In the rows, 128 means zero.
Families of rows that turns and mirrors carry onto each other, the same ones carrying the whole set onto itself: the rest of each named row's family, in list order
4 families of 5 rows
Dokeg: [123 103 163 129 108 134  88  99 138 135 136 111 148 110 144 138 137 138
 132]
gebu: [129 148 108 140 116 120 128 108 123 125  96 100  97 106 111 149  93 101
 153]
kofiz: [148 138 111 102 143 127 164 133 131 124 155 113 128 136  89 156 119 110
  94]
pitim: [138 176 101 147 127 134 127 107 131 120 102 107 104 104 136 133 106  97
 150]
Fov: [125 153 135 162 134 146 136 156 125 105 162 152 128 112 130 105 157 132
 151]
zud: [143  95 141 137  97 144 133 148 118 139  98 155 134 167 129 117  92 107
 123]
zolog: [132 124 130 145 124 127 151 175 123  98 171 153 125 126 132 109 139 135
 154]
bupen: [142 120 121 132 117 141 135 148 123 124  88 169 142 151 140 105  82  92
 118]
pog: [124 119 158 109 132 140  95 101 156 132 127 124 164 119 148 128 139 144
 121]
bula: [144 138 121 107 160 118 151 137 139 127 139 125 140 148  93 152 117 117
  81]
zudol: [144 116 141 135  94 142 134 144 110 123 103 176 146 144 139 104  94  96
 125]
kop: [138 174 110 127 116 129 131  97 132 135 105  94 108  99 124 133 105 110
 150]
goreb: [143 100 127 122 106 147 129 152 110 134  94 160 137 143 149  94  97 126
 131]
neb: [137 108 151 110 103 142 101  85 149 128 115 118 135 132 160 131 129 142
 126]
rutaf: [143 136 124 116 144 100 162 139 124 113 138 122 115 127  82 149 125 130
  94]
sopub: [141 157 100 135 118 114 113 108 128 130 116  94  96 106 136 159 112 111
 136]
bov: [140 117 134 106 143 113 161 141 136 132 157 101 132 134  81 141 116 129
 105]
pasag: [131 127 124 162 120 156 146 160 106 112 159 134 115 116 118 109 144 129
 163]
vovon: [128 152 133 156 122 145 145 168 109 120 166 153 130 126 118 117 155 137
 143]
gid: [119 116 152  99 110 138  87 103 146 136 118 128 167 122 145 138 127 140
 136]

Which other rows belong to the same family as goreb? zolog, neb, rutaf, sopub
Which other rows belong to the same family as gebu? Dokeg, zud, bov, pasag
Which other rows belong to the same family as pitim? Fov, bupen, pog, bula

Families of rows that turns and mirrors carry onto each other, the same ones carrying the whole set onto itself: the rest of each named row's family, in list order
4 families of 8 rows
golug: [135 138 143 121  61  65 156 141 110 134 158 167 120  86  99 110 134 100
 162]
tib: [143 138 153 149  91 119 174 129  85 127 112 130 172  92 125 145  95 102
 173]
Dibi: [101 156 138 135  92  99 178 144 119 154 111 167 118 114 161 117 115  94
 120]
zamo: [152 144 134 152  85 134 181 127  98 140 137 128 170  90 128 129 108 103
 163]
Zeviz: [ 90 157 128 147 122 127 136 109 123 109 101 123 147 138 134 152 105 143
 134]
favud: [103 159 147 123  81  91 173 138 119 163 118 160 117 124 147 124 120  90
 129]
Gubi: [ 94 162 156 137  95 100 171 154 109 156 121 152 121 129 141 115 122  88
 125]
bon: [136 128 129 137 114 104 118 101 107  74 146 136 160  82  98 133 111 152
 151]
tif: [128 119 138 121 105  97 117  92 103  84 144 129 159  85  86 129 117 151
 154]
rugug: [ 91 144 135 118 110  73 109 120 134 113 150 168 105 119 125 125 139 134
 111]
kulog: [153 130 149 125  67  68 146 134 107 132 158 166 141  73 108 110 118 104
 155]
dulan: [102 135 123  93 103  71 143 101 104 167 133 133 138 120 110 133  84 117
 159]
muk: [ 84 155 135  97 103  70 117 112 133  90 136 166 104 120 112 129 123 131
 120]
bas: [144 128 158 120  82  65 144 135 100 133 161 176 131  69 112 117 130  95
 149]
pas: [127 155 159 172  90 124 155 134 119  87 124 163 131  84 150 113 145 116
 126]
sud: [ 96 170 148 126  89 114 174 137 139 150 110 154 115 120 133 125 131  90
 124]
gimip: [129 130 141 148  94 129 179 119 101 134 126 125 180  98 125 142  89 103
 160]
Meli: [115 140 118  96  97  86 156 108 106 152 127 149 144 134  91 149  74 110
 144]
Sufe: [ 98 122 130  89 103  87 131 121 105 157 133 147 140 129  99 143  86 110
 163]
sibat: [128 141 154 163  93 120 150 134 116  74 120 166 142  78 134 116 148 130
 113]
fega: [ 92 161 125 107 109  79 116 114 115 116 128 173 105 113 115 120 143 148
 116]
suz: [145 138 155 117  64  74 131 137 110 140 153 165 126  65 108 105 121 115
 140]
gadu: [107 131 124  85 106  70 136 105 110 151 140 138 142 126  97 146  84 123
 153]
dod: [137 159 157 179  99 108 149 126 117  88 134 151 139  80 149 127 151 128
 117]
rulab: [106 157 138 109 103  68 113 124 125 102 138 173  98 112 118 114 143 136
 119]
gumat: [144 125 120 121 100  86 128  99  92  78 163 144 159  88 106 135  99 142
 158]
mif: [ 82 158 127 132 131 127 149 104 118 101 104 131 134 134 138 146 114 134
 125]
Rut: [140 117 130 129 112  95 109  93 112  87 142 147 156  81 106 151 110 148
 159]
vipip: [139 118 151 147  80 114 178 125 105 126 126 120 172  85 132 128  88  97
 158]
vana: [101 161 127 130 130 136 145  98 123  98 114 128 159 120 143 146  93 131
 123]
Mero: [ 83 141 118 141 130 121 161 100 111 100  98 127 150 133 137 144 111 131
 133]
livu: [125 157 153 154  93 116 142 131 128  74 145 149 134  77 152 109 152 123
 136]

Which other rows belong to the same family as golug? zamo, muk, sud, Meli, gumat, vana, livu
Which other rows belong to the same family as gimip? favud, bon, kulog, pas, gadu, rulab, mif
Which other rows belong to the same family as Zeviz? tib, Gubi, rugug, bas, Sufe, dod, Rut

Families of rows that turns and mirrors carry onto each other, the same ones carrying the whole set onto itself: the rest of each named row's family, in list order
11 families of 3 rows
zuvu: [128 128 108 140 137  89 140 101 102 124 122 104 113]
tavap: [116 122 149 105  89  75 161 134 136 134 115 168 147]
bituk: [135 131 132 168  92  93 190 133 169 118 125 113 152]
tiz: [123 127 150 171 104 141 179 117 155 147 135 115 143]
Biri: [122 129 171  97  81  92 160 126 146 129 141 160 128]
toko: [139 126 141  97  73 106 149 103 129 147 117 163 110]
Sudam: [164 127 119 109 148 114 149 102 121 125 103 129 104]
borib: [145  96 147 156 127 142 186 112 148 106 128 115 138]
dar: [168 126 101 120 137 102 133 121 119 113 120 116 105]
Mirad: [136  91 141 154  73 132 179 119 155 113 146 119 123]
mipa: [128 122 149  92  88 118 155 130 111 134 119 173 147]
pumap: [123 108 163  92  96 116 178  87 132 128 118 159 130]
Tig: [146 122 146 168  98 119 175 138 170 115 147 105 129]
zudu: [141 132 103 118 144 113 154 115 116 143 134  94  99]
pubal: [160 134 118 133 142 104 137 123 102 123 136  94 114]
Kupub: [149 146  88 131 125 103 134 134 128 129 148 111 100]
kivi: [138 115 131 168 103 125 198 120 141 123 148 121 163]
puf: [177 116 112 144 127 127 132 131 125 127 121 129 100]
nevob: [165 131  92 111 128 116 158 127 110 117 126 100 113]
vitod: [119 131 135 177  87 130 167 130 165 133 154 127 136]
Povez: [120 111 155  92  81 100 151 105 127 125 120 170 137]
lifuv: [168 135  94 123 145 101 155 122 104 140 124 121 129]
kon: [121 128 137  94  88  89 176 104 116 146 132 167 150]
gile: [113 114 145 188 111 112 165  99 131 122 133 120 148]
fop: [125 126 164 172  96 129 178 111 143 120 148 106 148]
kelom: [160 143 118 113 131  86 133 140 133 124 131 118 102]
sul: [101 113 152  87 101 114 154 122 112 147 139 160 131]
Sufo: [111 127 137 100  80 102 138 128 130 139 151 168 125]
reru: [115 133 165  92  92  95 143 103 103 140 133 152 135]
pov: [139 108 137 178  93 126 177 111 163 109 130 113 141]
Vive: [152 127  96 120 135  74 152 143 126 119 119 110 117]
nuvi: [142 129 136 175  84 139 192 114 150 125 120 122 150]
kofo: [ 99 103 152 114 102  87 148  97  99 131 132 153 139]

Which other rows belong to the same family as nuvi? mipa, nevob
Which other rows belong to the same family as tavap? bituk, Vive
Which other rows belong to the same family as Tig? Biri, kelom
Which other rows belong to the same family as tiz? zudu, sul
Which other rows belong to the same family as vitod? Kupub, Sufo
Which other rows belong to the same family as pumap? Sudam, borib
Which other rows belong to the same family as zuvu? gile, kofo

Families of rows that turns and mirrors carry onto each other, the same ones carrying the whole set onto itself: the rest of each named row's family, in list order
5 families of 8 rows
zov: [122 132 124 125  81 124  86 170 128 124 127 101 153 143 109 113 141 121
  79  85 143 152 137 110]
tar: [123 129 116 112  79 130  98 168 124 126 145 107 126 134  95  77 143 135
  90  94 135 158 131 106]
nedo: [114 152  97 118  87 127 113 147 158 126 162  86 142 125  98 110 157 167
 132 102 138 177 151 116]
gefav: [134 145 146 123  99 142  76  98 121 119 136  99 183 156 106 161 108  96
 123 160 118 135 107 138]
Siget: [174 101 114 122 124 164 117  73 129 123 170  84 175 150 115 112 126 153
 142 148 109 155  96 118]
totip: [140 122 107 135 110 105  52 141 128 146 147 105 147 140  82  80 109 141
  82  96 138 183 140 126]
dezes: [121 131 112 131  92 110 107 157 125 136 145 105 141 147 100  96 130 138
  82  86 161 164 144 116]
zodi: [129 133 132 137 120 163 120  77 126 133 158  77 197 174 119 149 114 150
 130 128 139 153 107 119]
duzap: [122 160  87 121  87 132  46 125 159 151 148  97 124 152  77  98 113 163
 139 103 145 170 134 126]
bebe: [165 117  97 135 117 150 114  63 119 137 167  68 179 125 104 104 133 152
 134 147 109 154  95 118]
fad: [142 145 125 144 118 158 110  71 116 150 135  67 188 165  94 133 109 148
 130 150 125 149  89 126]
ded: [157 111 112 110 104 136  59  76 128 120 176 117 179 123 132 132 109 114
 109 153  89 143 114 122]
Tigo: [118 155 134 110  95 146  69  82 138 130 158 109 189 159 126 159 101 127
 122 160 121 125 110 132]
zosup: [136 131 118 142 113 127  33 146 130 146 126  91 167 154  84  97 117 144
  94  85 132 178 139 123]
rada: [143 135 111 121  99 118  37 146 132 146 134 102 122 146  71  98 100 125
  99 100 130 171 126 118]
gagi: [148 136 131 150 127 155  91  78 131 123 145  69 202 169  92 143 118 138
 149 137 133 170 106 133]
bulum: [106 173  99 126  94 127  51 131 164 144 150  93 156 137  79 109 127 174
 143 112 128 174 150 127]
Rud: [149 133 134 124 123 165 108  77 128 133 137  75 180 180 108 134 107 152
 141 149 123 143  90 127]
lipad: [123 155  80 125  95 116  33 119 157 153 164 111 147 144  99  79 117 163
 121 116 142 167 149 137]
Kotiz: [166 103 118 104 104 146  93  84 126 114 168 105 164 127 130 121 124 122
 117 169  98 128  96 118]
deku: [107 165  87 116  73 119  93 134 153 138 164 106 137 147 112  92 142 159
 123 112 160 150 152 131]
ger: [171  90 118 148 115 134  98  64 128 137 153  70 187 136 117 111 113 146
 130 137 107 155 107 109]
zep: [112 155  94 113  77 141  97 146 145 132 158 100 132 140  98  72 149 171
 127 104 139 158 137 113]
Nilab: [130 148 121 118 109 110  31 148 141 141 134 106 149 124  71 115 109 132
  98 107 116 181 142 128]
simuv: [154 114 116 115  90 137  86  93 124  98 170 110 171 115 125 137 136  93
 129 166 106 137 111 123]
Nur: [113 150  88 113  70 132  84 144 152 127 161 103 143 127 128  96 162 152
 124 100 140 144 151 115]
tun: [146 130 141 104 107 155  86  89 123 129 140 104 174 160 118 141 101 117
 119 171 111 121  93 129]
Gidop: [144 120 143 145 107 139 116  77 129 146 134  67 195 170 115 141 102 138
 128 133 130 135 105 113]
Dodu: [169  90 112 135 126 154 115  78 120 127 184  84 191 134 126 121 128 137
 114 124 109 170 106 104]
kipi: [126 142 126 117  97 125  43 155 129 139 130 110 143 148  73  79 114 139
  90 104 128 168 128 121]
Lidi: [130 119 119 116  97 108  95 166 133 122 145 101 141 113  94 111 137 127
  94  95 122 178 141 109]
geral: [134 119 100 121  88 118  97 156 128 127 147  99 112 131  96 100 130 118
  95  94 145 166 124 106]
ziro: [118 162 105 123  95 138  42 134 151 149 151 102 143 154  80  71 125 173
 128 110 130 169 136 127]
mozi: [129 151  83 129  93 136  33 122 160 144 158  94 164 137 103  80 138 171
 135  99 128 170 150 122]
Lopod: [127 135 135 119  80 132  92  81 135 136 138 102 179 151 134 150 107 118
 126 163 118 108 107 125]
tupub: [160 100 110 118  85 126  75  65 141 135 168  99 180 120 138 118 115 127
 132 165  96 126 114 114]
tavu: [137 148 131 118  94 143  89  86 112 137 139  96 178 145 104 144 102 110
 109 165 109 115  88 134]
refe: [160 119 106 109  92 139  94  78 117 129 169  98 168 108 117 121 130 113
 114 167  95 127  98 120]
Mufe: [120 145  79 114  79 134 103 135 154 133 156  94 112 142 101  98 143 154
 135  94 156 162 134 107]
Zoli: [168 107 103 138 112 156 105  69 133 109 181  81 182 129 106 117 142 133
 156 146 119 167 110 119]

Which other rows belong to the same family as Tigo? zov, zodi, ded, zosup, Nur, Dodu, mozi
Which other rows belong to the same family as ger? totip, dezes, lipad, deku, Gidop, Lopod, tupub
Which other rows belong to the same family as tavu? duzap, bebe, fad, rada, geral, refe, Mufe

